Some points, each followed by its number:
[ 19   8   1  55  39  -3 -23   8 -15  33 -45 -54 -68 -52 -50  -6] 0
[ 31 -79  87 -31 -27  51  71 -63   9 -17  47  19   5  13  50  47] 1
[  8  18 -18   4  -3 -11  -4  29  15  31  16   1  15   0  13 -16] 2
[ 25   4 -33  23  -2  -2   1   4 -62 -16  31  18  18 -60  31  -6] 3
[ 23  17 -20  42  34   5 -21  11   5  35 -23 -67 -43 -55 -41 -19] 4
[ -7  29  10 -29  -3   2   1   2 -15 -45  32  23  29  -3  25 -12] 5
[ 19  10  -7  48  41  -3 -20   9 -19  33 -43 -52 -60 -54 -51  -6] 6
[18  6 -2 28 -2 20  3 12 24  9 24 13  6  0 24 -9] 7
[ 13  29 -25 -44  -4 -23  -9  17   2 -18  34  19  25  47  22 -43] 8
[-52 -15   1  10  60 -13 -10  -2 -68 -19 -54  41  17 -16  33  38] 9
[ 20   7 -13  52  39  -1 -21   3 -26  37 -45 -51 -63 -53 -52  -6] 10
[-10  -1  -5  28  20  27  -1  -8  14 -14   1  23  16  12  26  13] 11
[  9  21 -37 -25 -39 -53 -17  14  38  27  26  -5  -2  61 -18 -54] 12
[ 26  50 -32  -6 -48  18 -32   2  40 -65   7 -25 -10 -15 -77 -33] 13
[ 34 -77  88 -32 -35  53  79 -55   6 -16  51  20  14  16  51  53] 14
[ 12 -25 -13 -48 -54 -45 -14  27  30  67  33  29   3  41  -4 -48] 15
[ -1 -17  10 -16  38  14  15  -8 -16 -18  -2  25   7 -13  40  28] 16
[-18  39 -45  11 -38  11 -17  26   0  -2 -28  -1  26  -3   3 -17] 17
[-28 -11  37  36 -13  67  25 -44   3 -10   1  16  17  26  23  37] 18
[-25  29 -28 -15   6   7 -10   1  43 -19  30  19  28  81  29 -33] 19
[ 12  32  -5 -45 -10 -20 -17  17  16 -28  33   5  12  30  -1 -31] 20
[ 30 -77  81 -30 -32  50  74 -54  -1 -18  52  19  -7  13  52  57] 21
[-36 -36  23 -45  53   0  26 -22 -41 -16 -48  40  25 -20  49  45] 22
[-27  11 -15 -40 -54 -72 -13  31  23   5  -2   7  24  59  12 -28] 23
[ 32 -75  87 -29 -31  52  72 -60   8 -19  49  20   9   9  49  50] 24
[ 29  20 -19  43  25  19 -26  -3  34 -10  -7 -56 -29 -20 -29 -12] 25
[ 22  29   6 -52  -7  -6 -13   1 -16 -53  49  16  11  22   7 -21] 26
[  9  45 -34  31  -6 -14 -18  23  15   5   3 -29  -8 -29 -47 -31] 27
[  8  30 -30 -15  -9 -28 -13  18  12  -7  14   8  17  46   8 -32] 28
[ 27 -75  72 -26 -32  56  69 -66   2  -5  42  16   6  15  49  53] 29
[ 30  14  -3  -6 -12  -6   0  20  27   6  37  17   1  18  21 -32] 30
[ 26  47 -26  -3 -45  12 -27   1  51 -57   7 -23 -13  -8 -73 -33] 31
[-67   7 -26 -12  31 -35  17   8 -97 -25 -49   7  46 -45  30  31] 32
[-54  19  11   9   8   7   1   1   0 -12  -5   3  28  24  21  18] 33
[-94  -8  -6  13  18  34  13 -24 -34  14 -81  33  37  28  25  38] 34
[  8  20 -19  22 -21  -6 -22  13  53   1  -6 -22  -2  10 -38 -16] 35
[ 29 -81  65 -30 -32  54  70 -60   8 -17  48  17  10  20  50  54] 36
[ 15  18 -11   8  -1 -21 -10  20  17  16  22   0  14  12   9 -14] 37
[  7  12 -32 -40 -46 -61 -14  36  52  44  36   5  17  57  -7 -58] 38
[ 20  15   7  56  40  -1 -23  21 -24  35 -44 -52 -64 -48 -53 -10] 39
[ 44 -80  76 -25 -30  48  71 -66  -2 -17  55  20 -12   5  49  52] 40
[ 17 -15 -14 -19 -52 -26 -12  24  53  53  31  20  -5  26 -27 -30] 41
[ 16   7  -9  48  41  -2 -23   8 -14  42 -38 -54 -70 -46 -50  -4] 42
[ 17  15  -7  56  38  -3 -19   1 -18  35 -47 -53 -58 -51 -48  -9] 43
[ 33 -78  83 -29 -35  53  74 -62  -3 -16  48  16  -2  15  49  55] 44
[-37 -19 -14   3  59  -1   0 -14 -60 -17 -42  40  20 -14  35  35] 45
[-15  38 -24  51  10   8 -20   4  30  16 -20 -28 -19  -6 -43 -21] 46
[ 16  27 -31  42  12  11 -26   5  29   2  -6 -33 -22 -31 -44  -8] 47
[ 15  40 -31   1 -24  -8 -18   9  30 -29  16 -22   0  14 -43 -21] 48
[-23  -2 -18 -17 -48 -36 -15  31  18  37  -4  14  16  35  11 -14] 49
[-20 -17  29  35 -13  64  27 -46   3   0   4  16  17  18  27  47] 50
[  5  24 -24  -6 -20 -36 -18  15  46   8  10 -22  -6  47 -28 -38] 51
[ 11  14 -10  47  32  -2 -22  14  11  33 -20 -42 -46 -30 -46  -4] 52
[ 18  11  -5  50  39  -4 -18  -2 -15  43 -37 -50 -58 -42 -50  -5] 53
[ 18  10   2  51  39   0 -19  16 -25  37 -46 -51 -57 -51 -48 -10] 54
[ 24  25 -17  45  30  14 -27   2  24  17 -23 -78 -35 -56 -37 -17] 55
[  1  11 -11 -21 -12 -28 -16  26  26  33  28  12  16  47  10 -38] 56
[  5  18 -39 -40 -43 -63 -14  26  38  32  39   1  14  65  -5 -56] 57
New points follow, each followed by the numbers of its two nearest points above by angle, nearest first.
[ 15 -29 -13 -47 -56 -41 -17  26  46  59  36  27   1  42  -6 -48] 15 41
[-30   4  -7  19  13   0   3   5  -7   4   1  12  28  10  21  14] 33 34
[ -4  28   3 -34  -4   3   4  10  -7 -43  33  25  20   0  26  -7] 5 26
[-56 -16 -11   9  56 -18  -3   3 -76 -21 -61  36  15 -14  29  41] 9 45
[-52 -20   1  10  60 -16  -5  -4 -68 -21 -64  44  22  -9  31  41] 9 45
[-78  -2   2 -17  30 -23  16  -3 -78 -16 -50   7  26 -40  29  29] 32 9
[ 34 -42  21 -51  33  13  30 -23 -14 -41  31  28   9 -45  46  28] 16 40
[ -1   3  -9  22  20  14  -1   9 -42  -4   6  19  21 -41  29  13] 3 45
[-84  -2 -15  -8  40 -20  12   3 -79 -10 -64  18  29 -35  27  32] 32 9
[ 14  34  16 -48  -3  -6 -17  -1 -10 -44  48  13  11  21  10 -20] 26 20
[ 23  22  -3  -6   6 -24  -6  18 -12 -36  36   5   0  -7  16 -11] 26 5
[ -1  17 -19  -8  -2   7 -13  18  40  15  27  19  26  69  20 -38] 19 56
[  2  25  10 -30  -4   5   2  12  -7 -45  34  24  26   0  23 -18] 5 26
[-58  20   9  23   2  -1   1  -1  19   0  -8   1  25  59  19   1] 33 19
[  7  17 -26   1 -24 -34 -19  16  55  20   5 -18 -15  46 -32 -29] 51 12
[ 24  27 -10  45  29  14 -25  -8  13  16 -22 -76 -36 -45 -36 -15] 55 4
[-100  -13   -4   -9   22   23   13  -13  -42    4  -69   35   36    6
   32   45] 34 9
[ 20   6   0  36   6  -7 -21  14  22  50 -16 -27 -48 -42 -55 -18] 52 4
[ 24   5  -2  -3 -50 -28 -13  28  29  34  30  11   5  26 -16 -26] 41 38
[-43 -26   4 -16  31  -6  12  -3 -11  -4 -15  25  32  24  33  24] 22 45
[ 11  23   8 -18  -3   3   2  15  -3 -24  37  19  21   8  24 -21] 5 26
[ -5  25 -15 -24   0  -4   4  12 -26 -60  26  21  19  -4  28  -8] 5 26
[-25  35 -38  -1   0 -37  -9  12  17   9   3  -8   5  52   9 -25] 28 12
[-71  -9  10  17  11  48  16 -34 -14  11 -60  28  28  30  27  38] 34 18
[ -1  33  -1 -34  -4   3  -6  12  -5 -53  33  23  31   2  23 -12] 5 26
[-29  36 -26 -23   2  -9 -12   2  20 -32  24  11  22  65  22 -40] 19 8
[ 11  20 -15  39 -17   3 -26  11  43  16 -13 -27 -16 -30 -46 -11] 47 46
[  5 -29  18 -34  31  14  23  -4 -21 -25   7  27   8 -21  47  28] 16 22
[-36 -41  24 -28  24  32  36 -17 -17 -12 -24  34  18   0  46  45] 22 16
[ -4  28   1 -15   0 -14   4  22 -36 -72  15  16  15 -19  27  -5] 5 26
[-18 -21   2  -9  51   7   5  -6 -52 -15 -24  32  22 -15  38  32] 45 9
[ 25 -47  11  -8 -35  14  -8  26  39  73  46  32  17 -21 -17 -26] 41 15
[ 13  28 -33  -2 -38 -37 -21  16  44  14  11 -15   4  47 -32 -37] 51 12
[-64  -7  15  -2  50 -32   0  14 -38 -37 -58  27  27   8  27  33] 9 45
[-63 -19  12   4  16  50  28 -25 -27  13 -46  28  28  29  31  50] 34 18
[-27 -34   1 -52  61 -22  17  -2 -78 -21 -53  39  23 -17  49  45] 22 45
[ 28  -7   5   5 -50 -12 -16  27  26  43  35  14  20   7 -21 -23] 41 15
[-65  -3 -18  -2  43 -23  11  -2 -85 -27 -55  16  25 -32  31  37] 32 9
[ -7  24  -5 -20   2   5   4  13 -20 -40  33  21  20  -7  28 -10] 5 26
[ 27  21 -29  45  25  19 -34  -6  17 -19 -17 -64 -28 -29 -33  -6] 25 55
[-25  49 -43  19 -26   9 -23  25  19 -17 -18 -18  15   0 -20 -23] 17 27
[ 16  -1  -5   7 -38 -20 -17   8  46  43  16   3  -9  20 -33 -25] 41 12
[ 22  14  -9  -5  -2   2   3  18 -38 -32  41  24  13 -40  28 -12] 3 5
[ -6  30  -2 -28  -8 -10   0  20  -2 -35  27  12  24  11  18 -15] 5 26
[-25  51 -44  11 -38   7 -24   3  16 -22 -17 -24  10   0 -30 -23] 17 48
[ -1 -19 -22 -54 -49 -55 -10  32  29  59  23  28   7  49  14 -48] 15 38
[ 18  35  -8 -46  -2  -7 -13  13  -2 -48  42  15  28  20  11 -23] 26 20
[  6 -21 -17 -54 -49 -50 -12  28  29  68  33  29  23  49   9 -51] 15 38
[ 26 -21 -12 -22 -56 -21 -13  25  47  53  35  25   2  29 -19 -27] 41 15
[-83 -23  20 -13  23  22  21 -14 -29  -1 -48  33  26   0  35  32] 34 22
[ -2 -18 -15 -55 -47 -55 -12  34  34  62  24  27  20  56  14 -56] 15 38
[-54 -16   8   7  54  -7  -4   0 -54 -18 -55  36  23 -10  30  37] 9 45
[ 26 -41 -11 -19 -43  -3  -7  29  45  77  41  35   0   1 -16 -30] 41 15
[ 19  36  -7 -40   4 -21  -9  13 -16 -62  36  17  17  -1  16 -19] 26 5
[-27 -35   4 -46  61 -25  17  -4 -71 -17 -51  41  27 -20  48  47] 22 45
[ 28 -38  13 -43  32  12  32 -22 -18 -29  34  29  13 -39  46  24] 16 40
[ 12  26 -33  43   8  18 -29   2  38  -7  -8 -36 -13 -27 -42  -5] 47 25
[ 13  25 -14  36  -8   9 -26  14  43  -5  -3 -29 -11 -27 -45  -9] 47 35
[-52 -14  -1  10  54 -10  -5  12 -44 -21 -52  35  32  -6  28  33] 9 45
[ 28   1  -1  11  -9  14   5  11  28  15  34  14  13  -5  26 -23] 7 30
[ -5  29   2 -20 -15 -16 -11   4   8 -16  21  -2  18  27   1 -20] 20 8
[ 11  31   7 -44  -4  -2 -12  12  -8 -50  40  17   2  20  12 -20] 26 20
[ 17  17 -12  27   4 -17 -21  19  56  30  18 -15 -14  -7 -37 -19] 35 27
[  5  21  10 -19   4   0   0  15 -11 -32  39  26  37 -19  27 -17] 5 26
[-10  27   4 -30  -5   3  -1  21  -6 -46  29  22  33   0  24 -12] 5 26
[ -65    5  -42  -11   29  -40   14   24 -110  -26  -46    4   24  -48
   28   31] 32 9
[-27   8 -31 -14 -43 -34 -11  24   7  34   2   7  29  30   7 -17] 49 23
[ 35 -51  43 -38  32  16  43 -12 -14 -25   9  33   7 -17  50  32] 16 1
[-29  46 -43  13 -32  11 -19  20   0 -12 -19 -22   3  -4 -21 -22] 17 27
[-11   2   1  27  14  30   0  -1  13  -8   6  22  17  12  28  14] 11 18
[ 16  32   3 -43   1  -6 -15  18  -3 -52  39  18  16   8  17 -18] 26 5
[-24  29 -10 -38 -46 -66 -13  20  15  -1   6  -1  14  71   6 -32] 23 57
[-81 -21  -6   2  46 -20   1   6 -50  -7 -73  42  28 -16  34  37] 9 45
[ -8   5  -8  18  15  -1   1  13 -60 -18   7  14  19 -53  31   7] 3 32
[ -7  27  -7 -27  -4  -2  -3  14 -14 -37  37  19  34   2  20 -14] 5 26
[-27  18  -2   8   8 -10   4  21 -23 -27  -7   6  28 -19  28  12] 32 9
[-56 -10   2   3  53 -19   0  11 -67 -24 -60  35  24 -24  31  39] 9 45
[ 13 -26 -17 -49 -48 -43 -12  26  40  63  36  27   6  40   2 -46] 15 41
[ 18  16   3  42  21  -2 -31  17  30   2   7 -33 -22   4 -27   0] 25 47
[  1  -2 -16  21  18  15   1   8 -46   1  15  20  16 -41  26   5] 3 45
[-83 -26   7 -11  24  22  20 -14 -20   2 -52  34  34  -5  37  34] 34 22
[-57  14   2   9   8   5   2 -13  13  -5 -10   2  26  28  22  20] 33 34
[ 21 -34   1 -21 -50 -12 -14  27  46  72  43  34   2  14 -22 -30] 41 15
[ -6  32 -10  -3  -7 -19 -10  11   3   1  13   6  19  34  13 -15] 28 8
[-60 -12  -2   5  59 -20  -3  -1 -57 -35 -66  36  20  -5  30  42] 9 45
[ -2  38 -23 -57 -13 -49  -5  16  11 -24  35  19  23  64  26 -45] 8 28
[ 15  31   5 -54  -6  -5 -12  -5 -10 -53  35  17  12  26  11 -20] 26 20
[-31  45 -45  13 -32   9 -19  14   2 -16 -28 -22  18  -8 -22 -24] 17 27
[  6 -22 -36 -57 -50 -54 -10  34  27  68  29  28  31  48  11 -50] 15 38
[ -5 -22   8 -18  44  17  12 -18 -49 -24  -4  29   9 -15  42  27] 16 22
[-56  26 -16  27   1 -10  -1  -6  20  -2   3  -2  21  60  16   3] 33 19
[ 11 -22 -21 -44 -49 -47 -12  34  39  68  40  25   9  45  -1 -47] 15 38
